In the data rows, the value 128 means zero.
Each row below has a hidden score, from 0 to 40, with 20 about the middle. What is it? The score is a weighted sum of the row's numbers plus the product of two more (or one squared), each taken from its middle value.
[121 116 118 123 126 136 126 116 129 136 122 110  92 101 128 129 128 125
 122 130 127 129 122 130 133 152 121 115] 16
[ 99 124 120 168 127 128  71 140 130 131 103 150 135 134 111 128 130 118
 131 109  97 126 122 132 127 105 123 135] 38
[120 114 117 107 127 147 114 132 130 121 132  88  84  93 129 128 124 131
 123 115 119 132 137 137 138 152 125 118] 18
[115 117 122 140 127 183 100 113 147 145 133 125 121 117 191 122 124 115
 119 108 133 128 153 132 125 132 146 137] 36
[108 116 135 128 138 124 103  97 110 166 125 123 142 120 119 116  51 133
 183 136 119 117 131 108 115 140  99 123] 15
[ 97 105 129 146 120 134 157 106 111 131 129 118 117 151 149 128 106 100
 101  74 147 143 101 116 121 130 118 129] 12
[ 89 113 120 113 201 125 120  89 146 107 178 151 136 120 130 108 138 124
 116  95 119 123 162 100 127 134 148 118] 22
[104  88 129 123 136 205 153 140 129  51 102 101 129 156 135 128 161 108
 151 160 121 123 186 133 144 120 143 158] 18
[133 148 134 129 128 142 140 126  92 130 124 147 136 108 173 117 123 150
 114 164 131 125  99 138 135 129 128 122] 8
[143 147 132 142 129 117 166 102 134 150 120 199 162 132 135 127 131 110
 131 136 132 122  80 121 129 142 121 108] 17
[115 103 127 184 144 137 203 133 141 122 124 112  36 156 125 128 135  94
 147 123 119 129  89 132 143 116 133 148] 10
[129 148 123 121 136 140  97 150 138  81 127 139 113 138 142 115 104 142
 100 164 114 135 144 112 155 125  97 137] 14
[120  95 121 130 118 117  86 111 122 149 118 145 189 104 122 137 184 131
 139 122 109 142 124 136 173 139 143 116] 29
[138 149 192 138 118  96 158  98 133 185 117 167 142 112 121 140 194 117
  89 144 119 135 123 135 125 144 133 106] 17
[104 114 124 100 197 107 127  99 136  97 191 160 138 128 116  96 147 131
 110 114 100 123 148 102 130 130 140 118] 17
[107  87 117 123 116 124  75 113 119 147 126 127 182 112 130 137 175 134
 132  93 115 151 133 139 166 137 141 120] 30
[131  81 108 118 129 137  96  98 134 130  87 116 129 114 111 152 131 116
 170 108 101 131 117 124 126 142 128 101] 33
[149 125 154 126  97  95 126 135 123 134 109 105 158  75 111 109 135 131
 112 149 137 131 113 111  98 117 128 168] 21
[113 130 113 163 151 126 129 111 130 114 163 150 128 139 160 135 132 128
  91 134 154 128 130 114 136 139 132  67] 14
[139 119 124 105 135 139 125 127 134  95 131 113 125 118 122 107 119 120
 141 133  99 125 109 118 148 140 131 130] 15
[172 141 164  57  70 136 128 148 126 142 122 133 105 138 133 128  95 131
 129 154  64 115 135 157 132 109 111 151] 14
[125 166 132 130 131  73 151 122 121 138 128 142 145  89 140 148 109 125
 125 138 122 119 124 123 131 140 123 135] 20
[132 137  91 150 148 142 132 125 136 144 115 103 112 116 122 176 124 130
 103 142 141 122 119 135 133 152 139 127] 22
[136 149 191 131 113 109 144 115 142 170 121 152 131 125 126 133 181 117
  92 134 129 137 145 142 121 150 138 111] 26
[112 125 127 143 109 169 121 122 125  78 148 155 111 111 104 132 124 116
  98 103 138 141 128 147  80 127 132 202] 26
[145 150 122  96 129 124  94 141 131 134 164 154 147 120 118 135 136 134
 198 126  98 133 119 145 141 144 154 158] 24
[135 155 117 136 102 126 156 102 127 126 117 128 124 123  88 103 126 134
  81 125 121 124 112 122 124 145 113 127] 12
[121 137 119  96 122 142 136 116 129  95 136 130 129 106 114 103 121 126
 112 121  85 128 130 129 143 142 121 125] 15
[122 133 132 134 139 138 125 131 109 103 127 143 130 155 130 152 162 149
 134 125 161 123 117 134 118 151 126 129] 19
[106  86 124 132 110 128 117 131 138 133 116  77  94 156 129 122 125 141
 153 127 133 126 114 132 114 114 131 113] 17
[124  88 130 129 117 135 122 127 135 134 114  86 108 150 119 126 126 130
 148 142 123 134 107 146 125 119 134 104] 18
[135 128 108 109 135 140 125 133 123 103 135 126 127 115 120  99 134 124
 131 131  89 127 128 118 142 133 127 131] 16
[144 151 203 116 102 106 147 108 133 185 116 149 126 114 117 141 187 126
  94 144 106 132 137 148 129 136 130 118] 16
[133 118 166 103 118  93 123 139 131 133 133 117 161  81 123  97 126 131
 108 145  99 133 119 124  95 112 129 171] 18
[112 111 111 137 133 132 131 113 104 137 125 121 142 151 144 117 115 111
 107  84 148 147 105 106 110 132 115 132] 15
[124 119 120  96 124 141 129 133 128 100 137 128 139 114 127 119 123 122
 121 122  93 128 130 130 150 130 125 127] 20
[132 134 138 134 123 143 132 129  88 131 121 142 138 119 192 123 118 141
 121 158 146 123  89 128 130 128 127 122] 7
[ 95 125 111 111 202 101 112  96 138 101 178 153 146 126 109 114 147 125
 116 105 115 124 160 101 126 133 139 102] 24
[142 131 158 119 128 112 106 151 102 120 140 137 135 130 115 101 120 125
 123 129 106 132 128 138 138 113 145 120] 18
[129 153  97 168 135 119 149 123 132 137 152 138 130 120 171 144 108 122
  90 133 147 124 134 117 144 141 130  62] 18
[ 95 104 130 148 118 134 156 109 113 129 126 121 116 155 149 126 103 102
 101  77 147 144 102 116 117 131 115 130] 11
[125 169 172 131 123  68 108 118 138 136 124 153 134 189 128 113 127 127
 159 107 126 123 111 123 137 118 127 137] 25
[103 114 125 179 131 147 204 136 131 108 122 126  41 151 122 120 131  97
 133 124 123 131 118 136 142 120 129 143] 12
[111 161 115 122 127 119 142  95 128 125 123 133 137 128  92 107 124 129
  85 117 100 127 126 133 126 146 111 116] 14
[158 167 133  79 114 131 110 141 127 130 155 155 123 128 113 135 116 134
 197 141  91 127 120 144 132 139 139 167] 20
[ 98 113 121 105 122 160 162 155 133  98 117  83 113 140 131 131 125 114
 147 139 122 128 138 126 134 109 128 146] 16
[128 149 147 135 127  81 146 122 125 138 126 157 151  97 150 151 124 123
 126 147 126 125 111 124 124 136 125 135] 19
[112 157 124 123  91 119 153 111 117  95 155 198 159 136 137 132 122 134
 170 127 122 129 187 104 114 129 181  83] 24
[120 119 162 119 127  96 126 124 128 147 122 107 163  71 119 113 109 131
 128 135 114 131 126 118  94 123 123 163] 20
[170 141  79 143 184 133 123 166 120 156 141 125 125 132 129 103 161 129
 169 127 103 138 128 108 128 119 146 147] 21
[128 126 164 116 123 103 130 130 121 136 121 116 162  69 138 116 128 136
 115 144 121 132 116 124  98 120 131 163] 18
[211 142 126 157  45 115 130 149 115 141 101 116 123 118 105 123 165 132
 103 173 191 119 101 103 124 121 134 131] 20
[130 122 142 110 136 140 126 120 138 118 123 109 147  96  93 127 135 145
 107 150  99 145 125 151 159 136 126 108] 30
[129 124 121 133 119 180 135 149 137  63  97 117 129 161 134 106 108 113
 142 144 156 127 169 132 133 151 130 138] 25
[ 83 124 135  88 117 128 121 148 131 137 120  75  97 109 132 131 113 176
 124 102 129 127 155 123 130 111 116 140] 19
[146 109 126 138 119 127 135 121 161 109 137 124 114 135 128 126 140 138
 130 130 146 127 170 138 132 141 110 138] 26
[137 167 155 138 143 151 104 113 140 125 138 178 133 177 137 133 153 156
 154  77 153 114  71 149 119 129 129 123] 20
[132 121 148 128 129 113  98 134 106 121 117 133 135 132 105 124 116 119
 141 118 116 131 128 135 131 132 145 107] 23
[125 130 120 132 117 155 128 131 130  85 106 129 135 162 132  99  94 115
 123 126 163 134 143 123 122 156 120 128] 19
[106 117 152 180 128 129 210 123 130 138 125 132  41 144 123 132 159  99
 119 122 114 129 112 142 141 122 133 138] 11
[117 112 122 119 127 142 114 129 128 124 129  90  82 106 133 139 133 132
 123 122 137 128 136 134 132 153 125 120] 18
[122 189 168 134 132  70 118 129 133 138 131 151 131 188 133 121 127 132
 142 115 139 120 110 128 139 118 130 142] 25
[116 136  86 143 153 142 127 120 121 133 116 112 120 126 126 169 116 123
 112 128 147 131 112 134 126 149 123 119] 21
[130 150 132 128 136 131  93 159 135  94 129 141 115 144 142 117  96 137
  99 160 122 138 150 117 151 117 106 132] 16
[137 127 155 112 133 115 122 133 125 178 126 113 139 144 136 126 148 127
 167 131 127 120 123 138 152 129 139  96] 15
[134  77 107 121 129 143  93  99 128 124  89 106 114 113 106 154 136 122
 167 104  99 129 120 128 129 164 129 100] 31
[135 194  78 128 142  75 173 121 126 157 138 137 139  91 120 115  59 108
 118 111 103 115 151 120 150 138 117  96] 28
[116 134 119  98 109 137 130 127 129  84 152 145 135 116 129 107 119 130
 142 125  90 125 151 123 134 136 141 114] 18
[153 116 128 151 108 126 135 131 147 155 132 100 119 122 123 149 108 131
  66 127 142 131 140 111 139 127 170 150] 20
[ 97 154 125 109  86 126 149 126 122  87 163 174 143 146 137 132 114 137
 175 121 124 125 194 111 112 118 182  91] 25
[134 153 162 112 111  92 136 125 116 133 119 137 135 102 142 158 119 133
 130 145 120 118 120 134 129 131 124 148] 17
[126 148 138 132 127 126 124 123  95 146 133 140 130 135 139 155 129 123
 136 118 139 132 138 129 134 114 123 133] 20
[184 112 139  76 117 123 126 184 136 128 194 141 132 129 155  62 134 130
 102 152  48 125 121 138 130  89 131 148] 11
[136 137 138 133 126 160 122 130  99 136 125 139 136 103 202 121 125 145
 128 163 138 120 106 136 135 125 140 130] 7
[162 160 156 117 140 150 119 123 143 128 159 171 131 174 152 115 154 159
 151  83 139 116  73 151 119 130 133 122] 15
[133 118 140 128 126 127 162 131 133 146 122 133 128 130  36 104 150 125
 117 151 112 129 123 129 129 125 134 105] 22
[107 107 128 136 114 129 134 100 119 123 128 123 142 151 148 126 107 115
 102  79 160 144 116 113 116 141 111 126] 15
[130 112 129 113 125 179  97 132 147 150 143 124 121 116 188 105 119 116
 124 107 109 125 149 140 123 119 150 158] 31
[141 120 132 146 117 129 127 124 162 105 143 120 135 130 124 125 134 139
 128 132 140 133 157 139 143 144 124 121] 23
[120 109 118 114 151 129 160 132 135 124 135 132 130 130  36  99 129 124
 124 143 112 128 129 118 135 119 138 103] 26
[114 116 141 128 133 113 108 107 117 161 127 121 147 109 121 114  69 130
 166 136 116 121 128 114 106 138 108 136] 16
[135 133 179  87 101 119 123 133 127 174 122 115 134 138 140 143 124 126
 164 131 118 118 132 154 155 132 131  96] 15
[114  84 127 126 114 214 164 156 128  62  88  92 125 158 114 132 159 108
 156 167 120 124 180 144 144 117 139 156] 20
[168 128  78 160 175 134 131 163 129 166 129 108 121 129 129 105 157 131
 130 123 108 140 134  98 127 112 153 144] 22
[131 112 131 118 126 126 160 144 131 136 124 118 139 114  42 102 128 123
 124 146 114 127 124 126 126 115 137 117] 26
[120  99 124 128 131 185  92 105 143 145 111 113 121 110 172 128 129 118
 141  96 117 121 147 132 128 138 146 145] 31
[125 127 121 101 116 153 125 134 127  84 146 136 123 101 118 114 119 119
 117 119  93 127 136 137 132 136 131 146] 20
[123 141 179 117 119  78 126 123 128 137 123 120 162  98 118 109 128 131
 119 133 119 131 118 118 100 112 127 169] 18
[140  72 123  85 160 128 150 125 135 146 111 127  83 118 123 132 145 145
 106 135 110 128 154 148 100 125  77 165] 24
[ 68 117 125 101 131 120 118 140 137 138 125  73 105 109 135 130 125 171
 123 100 150 127 145 116 128 110 124 135] 22
[126 124 126 138 143 128 128 141 102 103 136 129 131 137 131 175 144 135
 124 130 175 130 142 133 126 138 131 128] 28
[103 151 134 162 135 133  78 143 130 130 116 166 137 144 118 125 137 129
 129 100 121 126 112 137 125  97 125 142] 35
[133  81 122 120 125 130  92  95 129 128  82 109 139 101 102 146 135 122
 165 112  98 125 117 118 122 151 130 114] 32
[128 122  88 193 133 102 119 125 139 142 119 128 189 166 131 120 117 121
 139 137 153 143 141 111  50 132 117  68] 34
[103 146 125 144 129 131 181 100 133 126 130 133  98 130 100 109 124 123
  86 101  99 132 118 138 130 146 119 126] 10
[122 125 159 117 120 103 127 127 131 120 109 115 159  86 116 106 121 127
 118 142 127 136 126 120  94 128 122 168] 20
[129 127  91 185 138 109 119 132 120 152 117 131 191 154 152 121 113 128
 139 148 149 143 123 113  54 129 121  65] 24
[103  86 127 126 136 203 157 140 129  52 104  98 128 156 140 132 160 106
 153 157 120 118 190 137 142 122 144 156] 19
[138 154 141 144 122  89 164 108 131 156 121 194 162 137 137 121 121  98
 127 146 127 127  93 116 138 130 122 115] 18
[112 122 120 134 142 127 108 104 113 158 121 122 133 123 121 131  70 132
 168 140 124 118 126 119 118 147 104 124] 16
[150  94 130  87 161 136 151 121 139 144 116 141  76 124 124 125 153 152
 119 124 119 122 141 149  96 135  82 162] 21
[132 156 109 122 130  85  73 133 120 130 126 131 161 138 121 146 133 115
 129 142 117 118 136 125 120 125 110 109] 31
[ 93 125 123 113 204 112 120  97 143  87 176 157 132 131 116 106 135 132
 106 117 121 124 157  95 139 135 135 113] 18
[134 140 118 134 118 149 134 141 139  92 107 150 138 149 134 102  97 107
 131 145 158 131 144 126 127 152 125 123] 29
[135 111 120 150 107 126 108 116 161 105 138 131 145 134 123 125 156 144
 140 124 145 136 162 137 145 143 124 128] 29
[125 130 118 146 128 146 128 113  90 138 131 138 127 124 144 163 133 126
 119 132 147 133 136 126 129 122 121 114] 25
[119 118 133 143 147 123 108  95 110 152 129 125 138 121 116 134  70 133
 171 134 141 120 131 113 116 130 100 128] 22
[142 172 154 127 130 151 124 101 132 113 152 188 138 183 143 131 156 166
 170  81 160 113  93 140 117 136 148 106] 17
[107  95 131 126 135 120 133 134 126 136 125 104 148 148 134 147 126 142
 110 103 137 133 128 130 147 107 121 133] 25
[109 125 125 120 131 130 128 140 106 112 122 130 130 135 126 156 152 128
 126 141 156 126 128 131 128 138 130 131] 20
[143 110 120 108 124 135 158 155 131 132 136 130 128 133  44  85 130 125
 123 156  95 130 122 132 131 110 134 116] 25
[107 116 124 135 129 130 129 135 103 105 127 130 133 148 133 153 143 132
 117 124 158 132 128 125 115 151 120 129] 18
[128 139 191 150 121 105 168 110 141 180 128 150 104 121 126 140 196 113
  92 129 115 138 135 147 126 136 138 116] 21
[131 201  77 121 135  67 178 118 129 157 137 137 142  80 127 127  61 109
 118 116 109 113 147 116 150 142 117 105] 31
[138 118 124 147 109 130 123 119 162 103 143 116 116 133 129 128 136 137
 133 126 154 129 163 135 137 149 119 127] 26
[210 131 105 155  47 127 124 161 116 130 108  94 108 113 113 122 142 128
 114 163 193 113 100 100 129 126 130 132] 20
[112  93 131 131 111 223 152 150 123  47  94 101 120 150 132 140 157 107
 148 159 126 124 183 151 133 118 143 185] 20
[167 136  80 156 181 128 140 154 117 162 127 135 133 128 136 108 163 119
 146 130 113 137 120 104 129 118 140 130] 21
[125  94 129 139 127 119 135 123 136 126 127 126 154 163 129 142 132 133
 115 119 139 136 127 134 145 114 114 136] 24
[121 119 126 108 140 122 126 122 144 147 119 110 126 126 135 138 128 102
 141 134 151 129  93 125 134 100 139 130] 22
[101  85 127 129 139 206 153 135 131  51 102 100 127 158 136 127 163 111
 152 160 118 121 185 134 136 121 139 159] 18
[111 153 129 129 126 123 152 102 128 127 131 135 126 126  95 100 117 132
  85 106 100 132 124 136 126 147 120 118] 12
[106 109 121  96 136 135 166 143 132 120 120  94  97 127 120 129 122 128
 135 133 120 128 128 123 119 115 109 148] 16
[125 127  87 184 141 106 109 137 133 141 119 132 183 166 140 123 110 126
 128 145 145 148 139 110  56 131 106  71] 30
[129 151 104 129 129 129 142 118  92 153 130 136 130 107 138 157 109 114
 126 120 133 125 146 129 137 121 124 120] 21
[139 142 139 141 124 157 130 137  96 116 131 146 132  98 179 125 125 147
 123 164 136 121 103 136 125 123 137 144] 11
[159 163 180  74  70 116 131 138 127 143 109 137 107 154 130 137  92 130
 139 141  88 112 130 149 141 109 113 150] 13
[116 155 149 128 118  87 139 123 119 115 136 156 149 107 143 152 128 133
 144 142 127 122 139 120 122 132 144 131] 21
[114 138 113 127 139 109 124 101 115 166 131 129 140 113 119 118  51 128
 166 127 114 116 137 113 125 145 102 117] 15
[124 189  70 123 137  80 179 109 123 153 132 131 144  93 124 119  60 107
 109 102 112 119 142 108 145 141 110 101] 23
[144 146 122 134 123 107 159 113 130 150 130 195 161 118 130 129 121 100
 144 155 119 129  93 119 134 142 126 120] 17
[159 113 131  82 119 127 132 177 135 125 178 130 126 133 148  75 128 129
 112 149  64 130 120 136 124  91 128 148] 12
[116 124 122 127 130 134 127 143  95 110 130 132 128 137 133 164 148 131
 125 134 156 130 139 135 122 144 128 129] 22
[131 119 113 155 138 134 138 122 128 130 142 141 110 131 165 142 138 133
  89 142 148 128 133 126 125 141 113  84] 15
[ 65 127 125 101 120 122 119 140 128 120 141  93 108 115 136 130 124 179
 135  99 141 131 171 110 118 114 140 124] 21
[110 151 121 121 124 133 154  97 133 128 127 120 113 113 102 108 118 133
  83 103 104 130 125 136 128 154 115 119] 12
[136 191  67 131 133  81 179 113 140 147 138 134 137  95 119 114  67 114
 120 115 111 117 159 118 151 138 111 102] 32
[132 137 119 121 120 159 125 141 137  72 108 131 130 147 122  96 100 117
 131 136 148 130 152 125 134 157 123 127] 22
[134 198  59 127 147  83 178 115 127 157 130 128 135  84 121 135  66 109
 115 119 114 110 147 119 154 145 117  98] 30
[128 108 157 113 123 100 121 120 129 136 109 105 163  70 112 123 128 126
 128 128 107 133 123 118  99 127 131 154] 25
[113 117 119 147 140 117 104 109 116 165 123 124 158 132 125 114  66 126
 173 136 124 127 132 111  96 141 102 105] 17
[122  89 129 142 106 143 119 130 138 121 129 100  94 157 123 128 130 124
 147 129 135 130 111 149 103 118 140 132] 19
[123 183 191 127 121  57 118 126 132 138 131 149 144 175 128 105 129 132
 140 118 131 123 111 118 131 108 128 157] 20
[113 149 122 123 126 131 165  99 129 131 126 134 126 124  71  98 120 132
  85 116 102 131 120 133 128 146 118 117] 12
[140  80 108 131 124 139  96  98 140 117  90 114 130 120 106 148 137 124
 171 106 106 129 130 125 130 155 129 101] 33
[113 106 128 127 128 179  99 117 148 149 128 120 128 127 187 128 122 117
 123  98 126 128 150 140 123 126 145 155] 33
[124 124 123 142 146 128 130 135 106 100 135 128 129 136 130 170 148 134
 126 134 168 128 140 130 124 138 126 128] 26
[123 101 127 115 138 182 108 123 149 153 123 115 104 108 185 120 129 120
 123  97 120 122 164 139 119 132 136 162] 38
[ 97 107 128 124 116 127 131 101 114 134 128 123 143 146 151 130 103 105
  98  81 156 144 101 114 111 126 114 125] 16
[126 125 168 118 124  92 124 132 122 133 120 114 163  72 114 111 122 129
 116 135 116 135 126 124  99 116 135 158] 22
[132 107 116 121 127 137 167 141 131 133 125 127 126 135  13  94 128 124
 128 154 111 130 119 128 129 117 134 105] 30
[120  90 128 138 125 209 152 143 122  56  97  92 125 156 141 153 149 108
 155 163 144 125 185 148 140 110 138 164] 22
[151 126 137 132  93 129 131 125 160 108 137 125 123 141 132 131 124 135
 136 130 141 122 165 140 137 138 120 132] 25
[137 190  68 125 139  82 191 125 135 161 138 128 139  85 101 113  62 106
 119 112 102 113 152 117 154 137 120  91] 29
[138  98 116 112 138 136 167 147 135 140 127 122 112 122  42 102 131 126
 124 145 109 129 136 132 122 117 120 118] 28
[126 134  92 142 159 142 128 126 125 137 112 111 125 123 125 181 127 127
 114 136 146 123 117 143 139 144 130 119] 24
[169  99 124 149 174 125 117 132 159 139 116  78 117 149 136 124  99 110
 186 140 148 127  61 105 135 133 143 140] 16
[144  85 124  88 159 135 153 128 122 151 112 126  79 102 127 137 145 141
 112 132 113 128 164 145 102 131  86 163] 24
[155 151 151 119 153 153 131 105 140 130 135 164 115 166 139 130 159 166
 152  83 152 112  83 150 114 137 116 128] 18
[131 196  71 129 135  92 179 123 133 143 148 140 134  78 117 123  64 105
 111 104 108 113 156 121 141 137 122 120] 33
[131 124 162 125 134  96 128 122 124 130 126 111 161  74 118 134 123 129
 114 132 137 138 128 125  95 111 127 164] 28
[ 89 138 124 157 128 126  90 159 135 131 119 146 132 133 121 124 122 116
 121 113 110 131 125 131 127  91 124 145] 38
[119 145 157 128 126  77 133 125 124 133 123 135 151  87 139 147 128 131
 125 146 127 129 117 124 114 130 128 154] 20
[177 102 122 153 165 127 124 135 168 120 118  79 112 157 134 128 122 108
 175 137 158 129  71 108 140 135 148 142] 18
[125 170 175 132 122  68 109 121 133 136 122 154 134 189 125 116 126 128
 158 109 124 125 111 122 137 115 130 138] 22
[ 86 115 126  96 131 120 120 158 136 132 145  77 103 109 140 111 121 176
 118 102 123 131 153 117 123 105 123 139] 18
[116 119 124 129 134 138 126 144 109 107 127 116 116 127 132 160 150 136
 123 130 155 127 139 133 126 154 127 125] 20
[128 130 127 102 119 145 129 127 115  98 135 135 131 107 137 107 125 132
 126 142  98 123 121 130 144 139 128 127] 13
